128 stands for zero in the data rows.
Here are some points, one per row:
[107 141 116 114 133 116 114 146 112 146  99 133  76 128 153 118 103 101
 123 119 136 151  81 114 140  92  50 126  92 110 112 158]
[101  93 111 102 112 137 109 149 126 159 143 126 122 128  69 109 122  90
 153 122 141 127 145 140 135 176 117 121 170 105 114 111]
[123 116 118  97 134 103 172 122 176  70 143 117 141 135 133 126 112 115
 120 154 152 101  97 143 146 146 102  60 133 135 133  90]
[115 122 135 119 104  84 116  98 125 159 153 148 120 121 186 111 133 115
 123 153 118 109 157 144 131 135 145 156 101 107  94 141]
[120 109 134 141 116 144 170 122 122 135 169 127 105 145 143 143 125 128
  94  90 138 124 109 101 150 113 104 150 153 103 152 129]
[147 126  99 126 128 128 151 148 114 125 120 136 149 157 134 138 115 155
 127  93 158 123 110 150 117 131 137 124 157 101 129 166]
[133 146 154 133 114 128 139 137 109 154 125 118 141  98  88 159  97  86
 101 150 146 137 123 120 159 198 131 128 146 159 145 145]
[151 119 114 161 108  84 136 151 112  90  94 121  89 154 114 154 173 128
 133 136 135 146 104  86 185 128 193 112 138  96 103 148]
[111 153 133  80 127  89 125 132 120 136 134 176 103 151 129  89 187 141
 141 163 122 126 128 141  94 127  89 118 117 145 121 118]
[159  93  85 170 114 126 133 123 129  87 141 159 127 108 135 110 130 125
 140  96 142 135 124 137  92 154 117  97 112 123 113 136]
[159 166 138 136 121 130 125 164 112 160 182  87 126  83 106 133 142 158
 101 142 125 130  93 122 114 150 123 108  88  85 131 117]
[150 123 121 143 175 142  62 109  63 143 131 131 132 148 157 159 130 140
 124 167 160 152 177 128 104 127 111 103 138 146 152  66]
[152 129 116  62 138 116 100 106 102 129 120 129 139 154  60  97 107 140
 121 140 147 139 145 119 165 163 115 120 133 127 140 115]
[118 147 100 132 113 157 150 141 169 203 109 172 105  85 122 118 107 122
 135 139 134 100 137 142 125 103 123 159 138 124 134  90]
[140 175 147 113 128 148 145 136 113 140 196 126 109 133 155 152 128 124
 186 138 141 143 142 114 144 127 111 139 104 158  98 148]
[199 151 177 134 141 117 145 110 101 157  83  84  95 145 114 120  80  98
 170 120 134 131 131 127  99 127 117 113 107 152 175  81]
[162 101 131 154 100 158 158 111 123  90 145 168 143 137 129 121 106 124
 130 129  88 149 132 139 146 126 156  97 149 105 166 123]
[136 135 105 118 122 102 116 161 113 111 129  78 162 128 185 105 135 106
 120 145 106 127 137 111 114 190 117 175 145 130 196 124]
[125 132 148  98  97 121 100 123 135  94 118 161 132 126 138 189 152  85
 132 135 106  99 132 103 119  85 143 129 131 127  92  99]
[149 137  97 147 123 120 139  88  69  98 102 156 125  51 158 141 153 152
 160 143 112 129 113 141 134 112 132 125 112 128 121 140]
[115 123 107 154 140 157 119 124 134 162 126 108 112 140 142 120 142 122
 107  94  68 110 104 107 124 137 131  63 111 139 110 155]
[111 126 110 149 171 124 111  92 138 156 121 125 127 113 110 117 133 124
 151 127 125 130 142 130 166  97 140 131 155 116 130 120]
[110 121  96 116 107 104 131 137 145 200 131 116 136 171 156 134 115 105
 135 174 149 141 104 142  95 163 140 145 107 181 148  85]
[134 135 153 172 141 138 151 131 110 195  76 137 172 108  96 118 161 133
 103 124 140 133 118 134  87 122 180 150 104 114 126 134]
[158 129 131 119 125 130 117  94 156 184 107 123 119 117 119 119  98 149
 134 126 158 112 137 121 156 107 124 129 105 134 142 108]
[147 138 165 140 164 141 163 123 149 105 125 135 127 157 116 116 128 129
 132 106 140 104 133  98 121 136 129 128 109 101 142 156]
[156 130  92 100 132  93 112 100 142 112 144 121 132 132 134 130 127 116
 108 131 105 127 126  96 125 144 120 134 120 105 156 152]
[ 74 155 105 100 136 139 162 128  88  96 129 119 152  82 120  92 131 153
 162 144  98 128 123 124 153  95 113 146  97 121 146  84]
[ 72 154 168 124 136 119  93 133 142 125 102 169 160 138 128 165 107 172
 210 153 139 127 100 145 137 135 126 112 142  80 135 153]
[102 193  94 154 103 135 129 119 116 128 145  84 115 157  71 134 106 117
 115 148  81 125 147 134  74 130 153 100 175 166 139 150]
[ 83  94 104 111 107 174  91 131 120 140 152 141 106 144 108 130 121 150
 151 146 120  78 102 145 137 127 148 146 114 120 134  91]
[ 95  85 124 106 136 187 104 145 117 198 118 128 187 128 122 135 144 122
 195  63 115 145 119 133 147 159 110 122 129 173 133 152]
[ 63 143 134 154 123  92 122 118 122 106 144 119 125 109 154 155  94 147
  69 126  94 133 136 172 165 107 152 155  99 121 127 132]
[143  93 166  77 108 130 164 150 124 148  63 108  96 128 157 150 156 154
 122 137 117 123 162 121 167 164 166 127 137 128 100 137]
[134 119 146 149 101 138 126 145 127 125  97 124 128 131  94 134 138 119
  64 123 134 149 118 136 112  79  78 135 174 126 113 111]
[153 141 125 140 158 150 103 113 150 120 134 109 169 119 112 139 130 147
 103 117 130 131 125 114 137 186 121 139 114  93  57 117]
[ 98 134 142 161 134 123 124 126 104 101 117 156 124 135 165 104 110 131
 140 135 161 140 109 144 141 173 129 130 131 168 101  96]
[ 93 149 150 123 121 149 104  96 175 167 130 123 144 119 127 123 161  78
 137  96 126 151 154 142 187  73 141  94 110 145 173 113]
[177 111 187 159 119 105 104 133 164 133 156 167 115 107 109 106 117 127
 142 156 128 177 125 131 120 115 125 136 127 121 115 179]
[158 147 108 126 122 142 126 146 139 109 104 134 148 152 139 121 112 160
 112 108 108 133  98 117 145 107  67 143 152 149 117 124]
[113 150 146 141 125 178 122 100 115 118 139 101  96 151 132  83 142 103
 122 108 124 122 107 137 124 148 151 128 131 101  77 151]
[138 121 151 136 134 101 126 141 110 156 157 106 161 178 137 146  88 114
 132 159 113 130 147 148 121 122 138 165 102 155  69  75]
[115 139 101 177 135 151 128 172 111 109  93 140 152 119 118 113  94  80
 109 133 164 108 167 106 146 103 123 104 110 136 111 180]
[133 116 115 118 122 165 146 144 105 105 107 146 116 139 120 145 118 131
 111 141 136 127 132 139  95 132 116 127 140  84 162 146]
[123 139 147 127  97  83 131 131  91  87 149 122 146 100 119 154 121 118
  86  88 102  83 129 145 127 143 111 108 148 132 104 147]
[148 143 118 103 131 111 165 145 150 171 129 133 147 150 157 141 112 148
 120 116 110  94 125 143 131 101 117  83 158 103 124 142]
[ 94 165 103 133 148  98 136 133 123 138 137 121 140 129  78 107 149 153
 125  75 151 122 143 157 130 104 144 165 122 167 140 119]
[119  96 118 121 150 134 131 164 126 150 109 122 136 137 126 127 137 137
 125 116 104 146 111  86 152  62 158 110 105 156 131 116]
[131 102  99  96 141 125 134 144 134  85 142  78 113 115 100 116 107 156
 100 150 121 162 143 120  86 126 131 109 126 105  99 117]
[153 124 142 129 176  66 123 169 129 138 146 153 103 103 160 130 147  95
 154 124 118 104 131 131 112 149 159 134 147 126 141  82]
[131  85 123 129 106 136 115 166 144 101 115 120 107 146 120 143 166 149
 104 152 134 102 152 139 123 157 105 112  61 154 144 163]
[110 151 133 115 153 119 163 126 164 129 119 162  93 119 175 146 172 155
 115 125 147 173 142 120 120 139 135 137 152 122 129 126]
[147 141 135 132 125 152 115 152 165  71 121  78 131 109 137 116 147 110
 146 142 136 131 122 173 130 129 127 121 159  84 136 106]
[111 140 169 103  58 113 101 145 135 105 122 143 135 103 193  97 107 162
 127  81 177 138 157  58  96 100 191 111 137 136 115 109]
[173 154 135 148 119 158 128 113 162  94 104 125 115 131 142 101 146 117
 137 150 106 112 134  65 107 108  99 150 148 120 127 144]
[137 105 124 150 132 107 148 110 123 142 127  76 139 176 121 158 123  82
 148 117 158 172 127 159  87 149 164 135  93  78 126  75]
[140  96 128 122 127 145 167 124 106 147 154 156 143 105 113 110 133 127
 127 157 126 137 128 119 156  98 140 157 119 151  98 106]
[ 81 100 132 127 138 111 158  73 137 108 105 108 149  77 119 127 115 146
 129 125 110 141 130 143 112 115 115 161 129 147 121 141]
[170 146 127 120 121 194 133 108 128 108 164 162 104 165 140  96 106 131
 107  99 109 127 163 154 165 139 138 143 122 127 142 137]
These points spread out most along one direction. Take the direction at right angles to it along which they spread out most. Go by this last direction. Where along it does each point below lie, from 0 to 99? The average is 50, and the first point in the table lies past the average. One standard deviation of the points above along it is 16.
[117  98 169 124 143 137 130  92 112 139 178 125 136 120 178 135 134 140
 128 177 164 116 113 122  99 103 114 106 165 124 111 171] 55
[ 80  96 147 169 123 106 152  98 136 145 128 133 118 137 117 150 130 138
 161 123 115 127 172 108 111 158  57 131 145 117 143 119] 49
[137 156  97 100 139 108 136 128 118 105 119 153 143 153 121 143 136 145
 111 157 117 127  96 115 118 135 148 140 132 119 123 145] 45
[144 113 127 128 124  76  82 136 136 157 114 117 125 106 105 108 141 149
 146 125 124 114 140 160 130  84 127 155 149 129 143 134] 60
[113 123 128 156 110 138 126  96 131 115 146  98 153 147 103 116 141 117
 129 124 142 110 122 142 141 135  98 136 126 163 159 165] 48
[136 140 124  87 148 147 124 107 157 102 112 141 120 111 119 153 120 117
 100 110 118 148 119 133  93 144 147 132 100 136 117 166] 50
[141 133 127 162 120 135 108 146 136  87 134 148 136 132 114 157 160 148
  99  93 129 132  99 130 118 135 122 143 113 138 158 119] 48
[126 103  64 115 150 149  99 152 176  90 157  98 102 131 140 147 139 109
 149 108 148 103 137 111 134 102 137 154 148 144 151 166] 55
[110  94 187 122 173 136 113 130 136 103 123 140 110 111 112 105 105 136
 134 122 126 122 116 132 132 117 167 123 141 179 140 141] 62
